Each named move below is a turn or a mirror, shown by a few rows before and after it. Which moves, in which order, take the first row of each later pair to the second? The first pair is answered.
fegut:
[-0.24 -0.23 -0.14 -0.76  1.52 -1.31  0.97 -0.59 -0.23 -0.74 -0.84 -0.29
  0.32  0.77 -1.16 -0.68 -0.71 -0.80 -0.86  1.56  1.91 -2.02 -0.87] => [ 1.09  0.48  0.41  0.65  0.88  1.07  1.77  0.13 -1.00  0.86 -0.82 -0.96
  1.18  0.25 -0.94  0.32  0.67  1.37  0.99  1.11  1.18 -1.79 -0.94]
[-1.02 -0.67 -0.73  0.47 -0.17  1.54 -1.00  0.25 -0.11  1.36  0.41 -0.34
  0.46 -0.60  0.38  1.10  0.54  1.97  0.06 -1.24 -0.50  2.12  0.78] => [-2.28 -1.35 -1.16 -0.83  0.31 -0.51 -1.70 -0.39  0.51 -0.06  0.43  0.19
 -0.24 -0.13  0.17  0.25 -0.73  0.12 -1.51 -0.70  0.01  1.86  0.81]
[ 0.94  0.05  0.78 -2.04  1.34 -0.34 -1.75 -1.25  0.47 -1.54 -0.66 -0.80
  1.63 -1.69 -2.14 -0.10 -0.84  0.24 -0.13 -0.46  2.69  0.13 -0.03] => [ 1.78  0.41  1.05 -1.22  0.93  1.28 -1.31 -0.80  0.12 -0.53 -0.62 -1.14
  1.99 -1.90 -1.81  0.49  0.11  1.43  1.09 -0.69  2.32  0.21 -0.03]
[-0.01 -0.38 -0.73 -0.47 -1.08  1.41 -1.26  1.55  0.22  0.56  0.44 -0.44
 -0.51 -1.59  0.72 -0.38  0.57  0.32  0.21 -2.29 -0.42  1.10 -0.73] => [-0.74 -0.77 -0.98 -1.37 -0.83  0.12 -1.74  1.22  0.60 -0.31  0.41 -0.14
 -0.86 -1.34  0.63 -0.85 -0.25 -0.75 -0.83 -2.07 -0.07  1.04 -0.66]
kef:
[ 2.10 -0.14 -0.03  3.27 -0.78  3.27  0.02 -0.77 -1.22  2.73  0.07 -0.27
 -0.36 -1.56  0.53  1.32  2.80  4.03  3.17 -1.09 -1.63 -0.33  1.43] => [-3.72 -2.18 -0.47 -0.92  0.05 -2.82 -3.52 -0.60  1.67 -1.21 -0.44  1.48
 -3.80 -0.55 -0.39 -0.71 -0.30 -1.49 -1.94 -1.79  1.53  0.42  2.49]
[ 1.39  0.99  1.80  3.30 -3.30  2.53  1.12  3.36 -2.63  1.41 -2.88 -0.25
 -0.94  1.36  0.85 -0.66  0.45  0.14  0.93 -1.65  1.78 -0.03 -0.22] => [-0.68 -0.26  0.81  0.74 -2.00 -1.72  0.12  1.78 -1.60 -1.53 -2.89  0.63
 -2.02  2.53  0.35 -2.34 -2.37 -3.50 -2.32 -0.53  2.96 -0.84 -0.17]
[-0.94 -0.05 -1.20  0.47 -0.08 -0.75 -1.31 -1.26  0.91 -0.98 -0.62 -0.24
  1.41 -0.31  0.49 -0.24  0.49 -1.27  0.14  2.40 -1.71  0.02 -0.89] => [-0.88  0.38 -0.58  1.32 -0.81  0.95 -1.53 -0.08  0.92  0.24 -0.66 -0.38
  1.30 -0.86  0.52  0.61  1.71  0.00  1.22  1.47 -1.69  0.79 -0.62]
Muv:
[-0.52 -0.17 -0.39 -0.82  1.07 -0.40  0.31  0.14  0.21  0.74 -1.77  0.08
 -0.60  0.91 -1.15 -0.39  0.53  0.18 -0.91 -1.75  0.56 -0.62 -0.40] => [-0.25  0.00  0.02 -0.15  0.52  0.65 -0.37  0.67  0.53  1.46 -1.56  0.34
 -0.42 -0.18 -0.50  0.02  1.25  0.64 -0.09 -2.11 -0.29  0.61 -0.33]
[ 2.23  1.09  0.22  1.73 -1.06  2.99  0.10 -0.71 -1.05  1.22  0.82 -0.02
  1.68 -2.10  1.34  1.19  1.85  2.37  2.98 -0.20 -2.98  1.75 -0.08] => [ 3.42  0.47 -1.40  0.28  0.85  0.08  1.37 -3.89 -1.72 -1.11  0.98  0.00
  2.30 -0.54  0.88 -0.54 -0.75  0.24  1.03  2.56 -3.26 -0.72 -0.96]
[ 0.90 -0.96 -0.96 -1.85 -0.21 -0.23 -0.62 -0.54  0.85 -1.76  0.74  1.22
 -0.87 -1.74  0.97  0.59  0.04 -1.29 -0.92  1.23 -2.29  1.84 -0.17] => [ 0.22 -1.08 -1.09 -2.77  0.55 -1.30  0.10 -0.48  0.47 -2.61  0.19  0.67
 -1.55  0.11 -0.46  0.34 -0.57 -1.60 -1.96  1.11 -0.46  0.00 -0.14]
Then:
(two moves a pair)
[-1.67 -0.15  0.93  0.44 -0.27  0.37  0.11  0.96  0.32  0.44 -0.65 -0.41
  0.34  2.31 -1.29 -0.64  0.41  0.38 -1.01 -1.50  2.38 -0.21  0.86] => [-1.09 -0.87 -0.02 -0.03  0.40 -1.46 -0.58 -1.46  0.87 -0.87  0.01  0.58
  1.13  1.39 -0.08 -1.84 -1.13 -1.66 -2.00  0.42  0.48  0.31  0.17] : Muv kef
[-0.25  0.62 -0.39  1.08  0.58 -0.84 -2.23  0.37 -0.14  0.00  1.17  2.42
  0.07 -1.01 -0.11  2.32  1.51 -1.52  0.29 -0.57  1.09  0.85  0.15] => [ 1.36  0.87 -0.92  1.48  0.92 -0.67 -1.35 -0.95 -0.84 -0.05  1.48  2.27
  1.06 -0.96  0.19  2.10  1.26 -1.27  0.70  0.65 -0.05  0.22 -0.33] : Muv kef
[-1.35  0.09  1.07  1.06 -2.08  3.49 -2.12  1.05  0.61  0.97  0.46  0.63
 -0.77 -2.22  2.16  0.72  1.33 -1.06  0.29 -3.23 -0.72  1.03 -0.76] => [-2.51 -0.64 -0.01 -1.49 -0.06 -0.18 -0.73 -0.27 -0.02 -1.75 -0.29  0.24
 -1.88  1.44 -0.13 -0.75 -1.22 -3.21 -2.65 -2.15  2.17 -2.63 -0.84] : kef Muv
[ 0.67  0.72  0.00  1.22 -0.85  3.94 -1.52  3.08 -0.52  0.04  0.29  0.88
  1.16 -1.22  0.68  1.57 -0.63  1.99  0.92 -0.38 -1.20  0.73  1.34] => [ 2.69  0.57 -1.17  1.06  0.50  2.77  0.08  0.44 -1.70 -1.03  0.72  0.61
  2.42 -0.33  0.52  0.62 -2.02  1.38  0.32  1.93 -2.25 -1.22  0.48] : kef kef
[ 1.61  0.55  0.12  0.04  0.84  0.33  1.66 -1.54 -1.26 -0.59  0.15 -0.48
  1.11  1.19 -0.25 -0.19 -0.22  0.65  0.13  0.74 -0.14 -2.44 -0.36] => [ 0.43  0.42  1.08  0.83 -0.80  1.54 -1.01 -0.12  0.52  0.53  0.66  0.58
  0.63 -1.75  1.60  0.48  1.06  0.57  1.09 -0.46 -1.67  1.36  0.08] : kef Muv
[ 0.60 -0.78  0.53  1.65 -1.34  1.51 -0.83  0.43  0.33  1.34 -0.08 -0.83
 -0.36  0.07 -0.26  1.20  0.84  1.33  0.63  0.18  0.82 -1.21 -0.73] => [-1.03 -1.42  0.40  0.67 -1.39 -0.26 -2.58  0.25  1.64  0.25  0.19  0.17
 -1.09 -0.76  0.29  0.56 -0.13 -0.60 -0.74  0.16  0.73  0.02 -0.61] : Muv kef
[-1.47 -0.59  0.43 -0.05 -0.95 -0.54 -1.55  1.15  0.82  0.99 -0.45  0.55
 -1.39 -0.07 -0.17 -0.39 -0.33  0.71 -0.58 -0.71  0.55  0.30 -0.32] => [-0.06 -0.60 -0.53 -0.28  0.17 -1.55 -0.38 -0.95 -0.01  0.01 -0.10  0.31
 -0.57  0.69 -0.20 -1.27 -1.54  0.07 -1.07  1.08 -0.24 -1.00 -0.98] : fegut kef
[ 1.74  0.53  0.64  1.92 -1.15  1.60  0.13  0.32 -0.36  1.57  0.03 -0.03
  1.78 -2.30  0.40  1.01  0.73  0.97  1.53 -0.16 -1.51  0.40 -1.12] => [ 1.25  0.09 -0.30 -0.07  0.69 -1.17  1.80 -0.80 -1.19 -0.50 -0.69 -0.72
  1.08  0.94 -1.76 -0.18 -1.25 -0.38 -0.76  0.81  0.93 -3.09 -1.41] : Muv Muv
[ 1.96 -0.55 -0.03  0.99  0.62  1.00  0.78 -1.03 -0.31  0.91  0.84 -0.15
  1.04  0.44 -0.29 -0.17 -0.13 -0.78  0.70  0.85 -1.26 -0.28 -0.24] => [-0.94 -0.89  0.82  0.27 -0.30  0.52 -1.28  1.13  1.14  0.93  0.46  0.39
 -0.64  0.03 -0.40  0.17  0.25 -1.61  0.02 -1.14  0.26  1.43  0.63] : kef fegut
[-0.05  0.82  1.36  0.48 -0.32  1.32 -1.83  2.02  1.27  0.66  0.61 -0.16
 -1.27 -1.91  1.80  0.41  1.45  0.81  1.23 -0.94  1.82  1.33 -0.79] => [-0.89  0.21  0.61 -1.41  1.12 -1.22 -1.01  1.13  0.91 -1.21  0.08 -0.39
 -2.00  0.59  0.24 -0.66 -0.35 -0.65 -0.88 -0.36  3.88 -1.19 -0.80] : kef Muv
[-0.99 -3.85 -1.45 -1.15  1.47 -2.48 -0.81  0.49  3.69 -1.22  1.01  0.10
 -1.96  0.78 -1.13 -1.33 -3.29 -2.08 -2.89 -0.52  0.26  0.73  0.48] => [ 4.09 -2.45 -2.24  0.91  2.43  0.20  3.23 -1.66  0.71  0.06  1.21 -1.53
  0.94  1.77 -1.43 -0.97 -2.67  0.98 -0.43  1.64 -1.66 -2.09 -0.77] : Muv kef
[ 0.75  0.25  0.21  0.72  0.33  0.85  0.40  0.09 -0.84  0.87 -0.12  0.60
  0.27  1.20 -0.61  0.06  0.26  1.72  1.01 -0.20 -0.19 -1.00  0.62] => [-1.00 -0.23  0.49 -0.08  0.16  0.08 -0.67  1.00 -0.10  0.35 -0.45  0.94
 -0.90  1.22 -0.81 -0.05  0.11  0.92  0.11 -1.04  0.87 -0.44  1.17] : fegut Muv
[ 1.02 -0.56 -0.55 -0.61  1.98  0.85  0.59 -2.29 -1.94  0.25 -0.51  1.09
  0.74  1.18  1.23 -0.60 -0.89 -1.12 -0.94  1.86 -1.40 -0.92 -0.50] => [-0.41 -0.06  0.67 -0.21  1.06  2.59  0.94  0.82 -2.08  1.60 -1.48  0.13
 -0.55  2.25 -0.13  0.78  1.03  0.87 -0.16 -0.57  1.14 -1.33  0.39] : Muv kef
[-1.75 -0.64 -1.00 -0.11 -0.85 -1.00  0.96 -0.62 -1.74 -1.76 -0.54  0.48
 -2.39  0.02 -2.67 -1.39 -1.67 -0.67 -0.81 -1.37  2.82 -2.11  0.68] => [-2.25 -0.54 -0.73  0.05 -1.20 -0.49  0.70  0.12 -1.48 -1.36 -0.71  0.40
 -2.69 -0.09 -2.67 -1.08 -1.25 -0.24 -0.60 -2.04  3.06 -1.77  0.85] : fegut kef
[-0.69  0.23  1.69 -2.09 -2.17 -0.67 -1.06  1.99  0.91 -1.70 -1.45 -1.56
  0.46  1.93 -0.62  0.36  0.15  3.22 -0.84 -1.20  2.04 -1.66  0.37] => [ 1.77  0.22  1.02 -0.93 -2.55 -0.35 -2.02 -0.56  1.46 -1.55  0.12 -0.28
  2.51 -1.46  2.42 -0.27 -0.19  2.29  0.12  1.08 -2.60  1.02 -0.56] : Muv Muv
[-1.58 -1.80 -0.36  0.48  0.92 -1.52 -0.92 -0.74 -0.06  0.25 -0.91  0.41
 -0.84  2.09  0.07  0.35  1.19  0.12 -1.46 -0.22  1.66 -0.87  3.28] => [-0.49 -1.67 -0.26  1.70  0.01 -0.35 -1.89 -1.24  0.60  1.21 -0.08  1.10
  0.26 -0.44  1.99  0.53  1.84  0.29 -0.20  0.21 -1.10  1.53  2.99] : Muv Muv
[ 1.28 -0.97  0.11  0.89  1.37  1.70 -1.81  1.17 -0.43  0.07  1.12 -1.01
 -2.14 -0.90 -0.40  1.04 -0.12  0.41  3.19 -0.80 -1.10  2.55  1.60] => [ 2.91 -1.15 -1.02  0.54  2.58  0.44 -0.54 -1.31 -1.23 -1.05  1.39 -1.04
 -1.13 -0.18 -0.45 -0.03 -1.47 -0.31  2.57  1.37 -2.00  0.89  0.86] : fegut kef
[-0.01  0.25  0.25  1.11 -0.70 -0.41  0.01 -0.65 -0.18  0.09 -0.15  0.21
  0.33 -1.91  2.08 -0.75  0.73 -0.66  0.38  0.14 -1.99  3.39 -1.29] => [ 0.58  0.77  0.80  1.75 -0.86  0.95  1.20  0.14 -0.88  0.97 -0.47 -0.62
  0.47 -1.27  1.48 -0.01  1.63  0.91  1.34 -0.42 -1.43  2.57 -1.22] : Muv kef
